Each row is where one point has got to under a steady rotation. How many ticks took it there?
The counts run from 0 to 427.
[ -2 -14 -62  19 -13  20  31  63  16  -6 -21  12  27  16  36  -2 -33 -18
 -14  19  12   9   7 -12 -16 -31  -7 -17 -23   5 -24 -37  -1   8  11 -21
   6  -3  -4  13 -16 -36   3  18 -21  -9  24 -45 -17 -47   7  36  21  33
 -11 -26   1 -49 -28 -22 -12  19  35 -17   4]  219
[-23  19 -23  37 -26  61 -22  51 -21   7  -5  -1  22 -11  50  -1 -34 -22
  -3  10  -2   3  10  -2  -7 -30 -30 -54   4  10  16 -57 -45  33 -21 -10
  -3 -25 -13   0 -34 -14  36 -10 -26  11  -2 -35 -27  -6   2   0   6   8
  10 -27 -25  -8 -13 -16  -4  13  16 -30 -17]  280
[-22  -5 -21  29  12  32  -9  62 -14  -4 -38  -2  51  -4  22 -18 -37   1
   3  26  14  11  -9   2 -25  -8 -23 -46  -4  -9 -10 -27 -27  20   8 -21
   5 -13 -10  13 -20 -28  27   3   6  14  -1 -13  -7 -21  18  22  10  50
 -22  32 -24 -42 -23 -12  15  -1  37 -29  17]  183
[ 12  -9  -1  26  22  34   8  54  -3 -21 -20   0  41  22 -13  22 -57 -12
  -8  30   8 -10  -1   9  12   1  -1 -48  15  14 -11 -31 -35  36  12  -6
  17  -1 -24  30 -17 -33  36   0  -3 -19  33 -34 -13 -42  -6  13 -18  22
 -12  -6 -30 -19 -24 -54 -30  -1  10   3  35]  329
[ 17   1 -26   6  20   2  43  34  15   9 -20 -11  42  18  10 -20 -48  -4
 -16   0   4 -12  -5 -26  -6  -4  -6 -53 -18  16  12 -60 -37  29   2 -18
  21  -5   8  -6 -11 -38   4   6   8 -27  23 -31 -30 -51   9  22   3  13
   4  -6 -12 -33 -56 -42 -23   7  24   0   4]  75
[ 15   0  -9   5  29  40  50  35 -25  10 -20  23  26   5  12  -6 -42  -2
  -9 -10  16   8   7 -15   2 -18 -22 -40  -4  34  11 -68 -45  49   0 -19
  22 -13 -25   1 -22 -37   4  -4  -6 -35  22 -21 -35 -45  -2   6  12   1
  23   7 -11 -23 -32 -39 -15 -13   6  -2  -3]  87
[ -5   3 -41  -1  19  54  12  59 -14  17  -2  -2  10 -11  20  -1 -41 -23
  12  14  -1  17  13 -23 -18 -32 -30 -59 -15  18   7 -63 -39  32  -6 -22
   6  -8   8   4 -20 -12   3   9 -22 -10  12 -23 -25 -21  39   7   2  22
 -22  -5 -16 -42 -27 -23 -15  33  14 -22  16]  250
[ 10 -15  -6  19  -3  40   6  23 -27   8   1 -21  20   9  15  41 -39 -13
  15  38  19  -4  -6   2   9  -4 -37 -60   9   5  -2 -41 -40  44 -17 -16
  15  -6 -12 -12 -19 -38  44  10   5 -20  12 -34 -30 -21   1  15  -2  28
   9  -4 -28 -39 -13 -54 -32   4   1 -10  15]  325
[ -9 -13 -29   4 -16  23  25   5 -32  12 -19  11  38  -9  21   8 -48 -30
   9  21  10 -17   8  13  -7  -6 -23 -29  -9   3 -15 -48 -16   4   8 -46
  18 -38 -25  11 -11 -24  15  -1 -12 -17  10 -50  -2 -64 -35  38  23  29
   4   9 -10 -34 -11 -31 -23   9  23 -27  -6]  156
[-19 -12 -30  17  -8  37 -15  62  -3   6 -25  27  38   5  25 -23 -39  11
  -9  10  -2  22  -4   2 -15 -23 -38 -50 -14  28  -3 -48 -30  25 -25  -5
  13 -17 -29   4  -7 -31  31   3  26 -13 -18 -26 -21  -2  -5  -1   3  30
  36 -28 -27 -24 -37 -24 -13  -2  31 -14  -9]  31
[ -2 -11 -26  48 -22  26   9  43  -8  -6 -29  -1  16  34  44  17 -40 -13
  -6  25  11 -17   2   2  15  13 -20 -31  12  -2  -8 -41  -7   5   7 -11
  14 -20 -26  22 -33 -26  47 -12   7 -33  21 -33 -18 -37 -24  15   1  13
  10 -38 -15  -1 -23 -54 -30   0  24 -31 -18]  300
[ 30   0 -22   0  21  44   2  37 -10   6 -11 -13  31 -20   8 -33 -54 -23
  10  30 -10  18   7  -9   0 -14 -14 -53 -27  -2  -2 -55 -34  40 -11 -34
  35 -11  -8  10 -18 -12 -15  -9   5  -2  26 -19 -17 -20  19  19 -10  35
   2 -26  -9 -50 -29 -35 -10  47  15 -10   6]  406
[ -9  -7 -20  26 -22   4  -6  50   0 -10 -15   5  41  33  55  -3 -31  15
 -27  25   2  -8   1  10 -15   8 -10 -27   2   6   4 -44 -31  -3 -11  -1
  22 -19  13  13  -4 -59  24   8  22 -20  11 -43 -26 -32  -7  26  11  18
  17 -38 -20 -23 -43 -28   5  21  37 -24 -28]  44
[ 27   2 -21  10  13  52  -7  61 -19   2 -34   5  50 -10  20 -31 -54 -14
 -23   8  -4  17  -3   8 -52  18 -27 -42  13   6 -14 -52 -10  28   1 -25
  23 -18 -24  14  -5 -27  -3   5   6 -34  20 -12   6 -50  -9  25  17  17
   1  -7  18 -15 -17 -24   6   4  18 -24  -1]  420
[-30  -7 -20  21  16  23   3  57 -12 -32 -38  28  50   6  19   8 -54  -6
   0  31  25   8 -11   4  -1 -19 -14 -38 -13   7 -21 -27 -22  27  -5   0
   2 -20 -22  10 -15 -18  28  -9  -2   5  19 -14  -9 -28  16  25   1  48
 -23  32 -24 -38 -28 -24   1  -2  24 -36  22]  184
[-22  -5 -57  18 -13  27   0  38   1  -3   2   3   3  11  37  18 -33  -3
 -31  48  13  16  23  24   6  -9   5 -19  -2   1 -17 -50 -33  13 -21  -3
  -9 -17  18  14  10 -22  -7  15  -9 -25  21 -27 -27 -34  16  40   8   8
  -2 -19 -23 -46 -32 -36  12  21  25 -44  -5]  222
[-35   7 -37  22 -14  29 -16  41  -2   3 -21  18  -3  10  29  13 -26 -31
 -22   9   5  -9  -4  -1  -1   1 -20 -48  12  20 -12 -68 -20  24 -19   5
 -13 -50 -18  -5 -29 -18  26 -22 -22 -24  18 -27  -7 -30 -24  14  -9  11
  -7 -11 -13 -13 -19 -37 -35   0  19 -54 -36]  278
[ -8  10 -44   5  -1  26  19  36 -14   4 -17  25  21  18   7   6 -47   9
 -10  27  -9  18  -4   1  -5 -14  14 -44   0  22  -4 -66 -30  23 -24 -25
  12 -26   0  11  -6 -25  -6  19   1 -16   3 -22 -38 -35  13  20 -18  12
  29 -13 -31 -34 -37 -63  13  -1  14  -8  15]  65
[ -3  -5 -20  21   8  43   8  77 -23 -11 -16   2   2   3  25  -5 -21 -18
 -19  18  -9   1  18   7 -17  16 -55 -57   6   9  -7 -55 -33  30 -17  25
  -1 -19  -4  -6   4 -32  32  11  -4 -24  31 -27  -8 -33  20  -2  14   4
 -26 -35   4 -18 -23 -13 -13   0   1 -40 -22]  263
[ -3  -2 -42  20 -24  27 -17  45   7   2 -14  -3  15  -7  12   6 -65  -5
 -12  25 -20  14 -11  34 -24  -4   0 -71   0  -3 -14 -55 -20  27  -7 -35
  -4 -17  -4   5 -16  -6  37   5   9 -20 -13 -29 -17 -26  -3  18 -13  11
  12 -24 -25 -24 -32 -27 -26 -13  20 -28   2]  309
[-12 -14 -17  43 -17  10  -5  53  -8  -3 -20  -6  35  15  54   1 -26   5
 -21  33  31  -2  15  22  -1  -8 -43 -10   9  -7  -7 -33 -24  12 -13   7
   8 -16  -6  -8   3 -44  25   9   9 -22  20 -38 -19 -36   6  24  34  27
   3 -18 -11 -44 -35 -11  13  11  35 -44 -17]  200
[  5   2 -18  30  -1  43 -11  38 -26  -7 -43  22  41  -6  42 -11 -30 -38
  -8  28  12  10 -12   5 -21  19 -36 -53   9  11   1 -35 -27  25  -6 -15
  30 -32 -30  10  -3 -31  19  -8 -10   1  39   7  -4 -15   0  21  19  30
  -9  -8   4 -22  -4 -31  14  19 -22 -25 -22]  426
[  2  26   2  29  -9   9 -13  30  15 -14 -27 -26  35  -1  20   5 -47  -1
  -7   6  19   1 -18  -1 -16   7   1 -57  18   1  12 -47 -37  28  19 -23
  15 -28   0  -4 -11 -39  40 -22 -17 -25  16 -38 -26 -43  -8  32   1  22
 -15  26   0 -46 -12 -36   4  11  39 -28  12]  346
[ -8  31 -22  36  16  47  12  32 -19   7 -18  -7  38  -9  24 -15 -33  11
 -13   0  12  13   1  -2 -29  17   3 -54  25   5  19 -63 -53  24   8 -21
  -2 -22  -5   1  -6 -36  16 -11   2 -26  20  -6 -25 -27  -2  11  20  -5
  12  22 -26 -26 -32 -38  29 -18  12 -19 -14]  90
[  4  -1 -61   8   0  33  11  47   1  16   6 -31  23   4  19   5 -17 -18
   3  32   5  11   6  -8 -21 -30   7 -50  11   8 -14 -49 -31  24 -22 -13
  -6 -12   5  -8 -15 -25 -14  24 -18 -14  13 -31 -16 -21  41  37   1  38
 -20 -13  -3 -63 -29 -35  12  16  20 -27  13]  227
[ 43  18 -21  43 -25  21 -11  37   9 -15  -5 -21  45  -9  44  -3 -38   5
  -4  14  25   9   6  16   2 -30  10 -40  14   0  13 -27 -41  23  -2 -22
  41   3 -34 -11 -18 -25  13 -15 -16 -12  26 -38 -24 -25   2  22  21  17
  22 -32   1 -44 -11 -28   3  15  24 -23   2]  380
[-14  -1 -23   6  -9  45  16  11 -35  22  -8  -4  37 -17  15  10 -56 -19
  29  33   7  -5   7  12 -10 -17 -34 -39 -10  -4  -4 -52 -22  14  -1 -51
   8 -32 -12  -3 -29 -13   9  -7  -8  -3  -5 -45 -21 -37 -17  37  15  33
  12  13 -23 -40 -11 -32  -9   5  20 -22   8]  157
[  8   9 -19  11  10  22  31  46  -1 -18  -5  12  44  12  14  -3 -46  -6
 -26  17   1 -11   7  -3   3  -3  15 -60   3  20   5 -47 -49  15   0 -14
  34  -9   7   9   8 -42  19  19 -10   4  39 -28 -32 -30  32  21   2   8
  -8 -26 -33 -37 -50 -27  19   6  -6  -3   2]  73
[-17  -2 -18  36 -14  10 -31  52  -5  -2 -27   1  55  37  36  -8 -47  -7
 -37   9  13 -14 -10   9 -15  10 -30 -35  24  30  -9 -29 -16  18  -7  23
  13 -34 -21   6  -7 -38  20 -16  10 -37  16 -22   2 -30 -14  21   9  31
   1   4 -14 -14 -27 -26  -6   3  33 -30 -24]  22
[-16  -1 -26   8   8   2   9  58  -1 -19 -36  20  33  31  29   2 -26  -7
 -24  34  23  -6   2  -1 -14 -30 -14 -18  -1  15 -24 -16   1  25  -9  10
   6 -27 -11   5  -4 -47   3   1 -12   4  26 -44 -11 -35  29  33  -2  45
 -25  -5  -6 -53 -22 -17   9   5  30 -23  10]  196
[  7  -3  -5  41  11  28 -14  79  16 -29 -26   3  26 -13  26 -14 -38  21
   4  17  17  23  -8  13  -2 -16 -24 -45   0   6  -1 -36 -48  30   6   0
  18  14 -30  17 -13 -40  41 -18   8  -3  28 -28 -19 -14   3  -6  11  28
   9 -17 -16 -48 -28 -15   6 -10  21 -15   8]  362
[ 27  -3 -33  24 -10  25  11  42  17 -14 -18 -22  27  16  22  -2 -10 -14
  23  36  15  -1   2 -14   3   2  -8 -32  10   5 -18 -41 -30  25 -11  -5
  16  -9 -37  10 -17 -42 -18  -4 -16 -18  42 -44 -14 -21  -2  23  -7  50
  -8 -36  21 -55  -5 -42   4  21  21 -11 -17]  382
[-15 -19 -24  20  -1  29   8  57  11 -14 -25  13   1  32  11  20 -37 -21
  14  36 -12   4  -7   7  12   2 -15 -44 -20  -4 -13 -45 -23  19  -5 -23
   1 -17  -7  26 -25 -20  43  -1   7  -2  16 -38 -10 -23  -6  17 -27  32
   1 -38 -21 -21 -23 -54 -39  -4  14 -16   2]  307
[-17  21 -13  45  18  35  13  25 -14 -10 -27  12  47   2  33  11 -36   2
 -16   3  18   6 -11  -4   8  -1  15 -55  19   7  17 -57 -52  28  12 -13
  15 -22 -12   4  -7 -31  25 -27 -12 -13  37  -3 -25 -28   4  16  16   7
   9  25 -21 -19 -36 -44  18  -8   2 -19 -10]  91
[ 10  15 -51  48 -20  29  14  36  -2   6  -9 -22  42   2  63   4 -47  -4
 -19  21  24   5  11   4   0 -44  -3 -34  -6 -10   6 -35 -29  14  -1 -23
  13  -5   6 -18 -24 -20   4   6 -10 -13  14 -24 -29 -34  21  39  36   3
   3 -15 -18 -43 -31 -12  -6  28  26 -33  11]  224
[  1 -19 -61  24  30  51  18  46  -3  26  -3 -28  14   4  28  -4 -19 -23
  16  16  21   9   9 -24  -7 -11 -22 -49   4   3 -16 -61 -28  17  -2 -15
  -6  15  -4   3 -24 -20   5  24  -3 -25  24  -7  -9 -12  18  21  16  32
 -20  -9  -9 -49 -22 -36 -27  17   9 -33  -8]  238
[-15  26 -23  28   8  39   0  52  -9 -14 -19 -17  34  11  40   8 -17 -37
 -29  15  12 -24   7 -18  -8  15 -22 -49  26  10  -1 -47 -31  28   3  14
   5 -28  -4  -8 -20 -21  11 -13 -40 -17  50 -20  -1 -28  38  15 -11  15
 -45  -2  -8 -19 -18 -33  -2  26   2 -39 -15]  259
[  7 -19 -32  39 -18  24   5  40 -10  18   0  24  29  23  32   9 -36  13
 -39  19  18  -5   6  19 -15   5   1 -32  19  13  -7 -38 -29   7 -21 -13
  19  -1 -19  17   5 -44  22  30  11 -33  15 -33 -32 -35  -4  22  20   8
  28 -44 -30 -19 -39 -45   6  -6   9 -17 -21]  55
[ -4 -19 -34  15  -4  42 -10  27  -7  17 -34   6  41   3  24  -5 -49 -37
  -9  13   8  -5  -1   2 -16   9 -49 -31  -4  30 -12 -46 -23   7   0 -13
  19 -23 -17  13  -7 -29  18 -14  -2 -47  21 -15  -8 -45 -37  27   8  27
  13   6   4 -14  -9 -42 -38  27   6 -22 -20]  0
[-16   5  -4   9   3  19   0  14 -29  -1 -18 -17  54  12  21  -7 -53 -24
 -24  26  25 -30  13  12   0  -3 -25 -22   7   2 -12 -36 -30  20   2 -12
  23 -40  -9  15 -10 -30   7 -10 -11 -27  18 -47  -7 -68  -8  51  14  27
 -16   9 -19 -27 -21 -21 -10  16  38 -40   4]  167
[  3  -5 -58  29  13  53   5  67 -21 -12 -21  29  14   3  14  22 -34 -26
 -15  27   6  22   8  12 -13   2  -9 -55   7  11 -19 -43 -25  25 -12  -3
  -5   0  -3  -2  14 -15  15  20 -10 -13  41  -6 -16 -20  43  20  10  10
  -6 -12 -17 -34 -27 -46   1  -2  -5 -22  15]  240
[-20 -17 -47  34 -14  50  -1  51 -17  12  -7  16  15   8  49   3 -25   1
 -25  30  36  11  18  30  -3 -30  -4 -15  12   1 -15 -38 -16  17 -18  -1
   1 -13 -18  21  -8 -41  18  18  -4 -25  25 -33 -18 -38  -4  28  33  14
   7 -30 -26 -35 -10 -21  20  -3  21 -31  -6]  211
[-11 -11  -2   8  19  26  11  45 -33 -13 -22  16  54   9   7   8 -58 -29
 -12  32  20 -20  13   6  11 -24 -28 -34   7  17 -26 -15 -19  31 -11   7
  22 -22 -42  11 -21 -27  12 -17  -9   0  25 -35  -4 -40  17  16  -4  43
 -25  10 -28 -35 -18 -29  -7  -3  17 -16  26]  173
[-10  -6   1  18  -6  15 -15  24   2 -13 -10 -15  14  -7  11  23 -26  -3
   3  31  31  -9  -5  12  22 -10 -17 -52  13  25   1 -39 -54  54 -26   2
  12 -28 -25   5   4 -56  37  -2 -18 -15  37 -52 -36 -27  -5  15  -3  28
 -17   4 -13 -60 -15 -29 -14   8   6 -12 -10]  348
[ -8  -7 -19  12   7   3   1  44  21 -19 -27  26   6   1  -9  12 -47 -13
 -21  14  17  -4 -23   7   3  -5 -15 -48   1  39 -13 -41 -35  41  -3  -4
  17 -19 -22  24   8 -43  45  -5 -18 -23  34 -53 -23 -50  -7  24 -15  18
 -25  13 -13 -41 -18 -37 -26   6  11 -12  11]  341
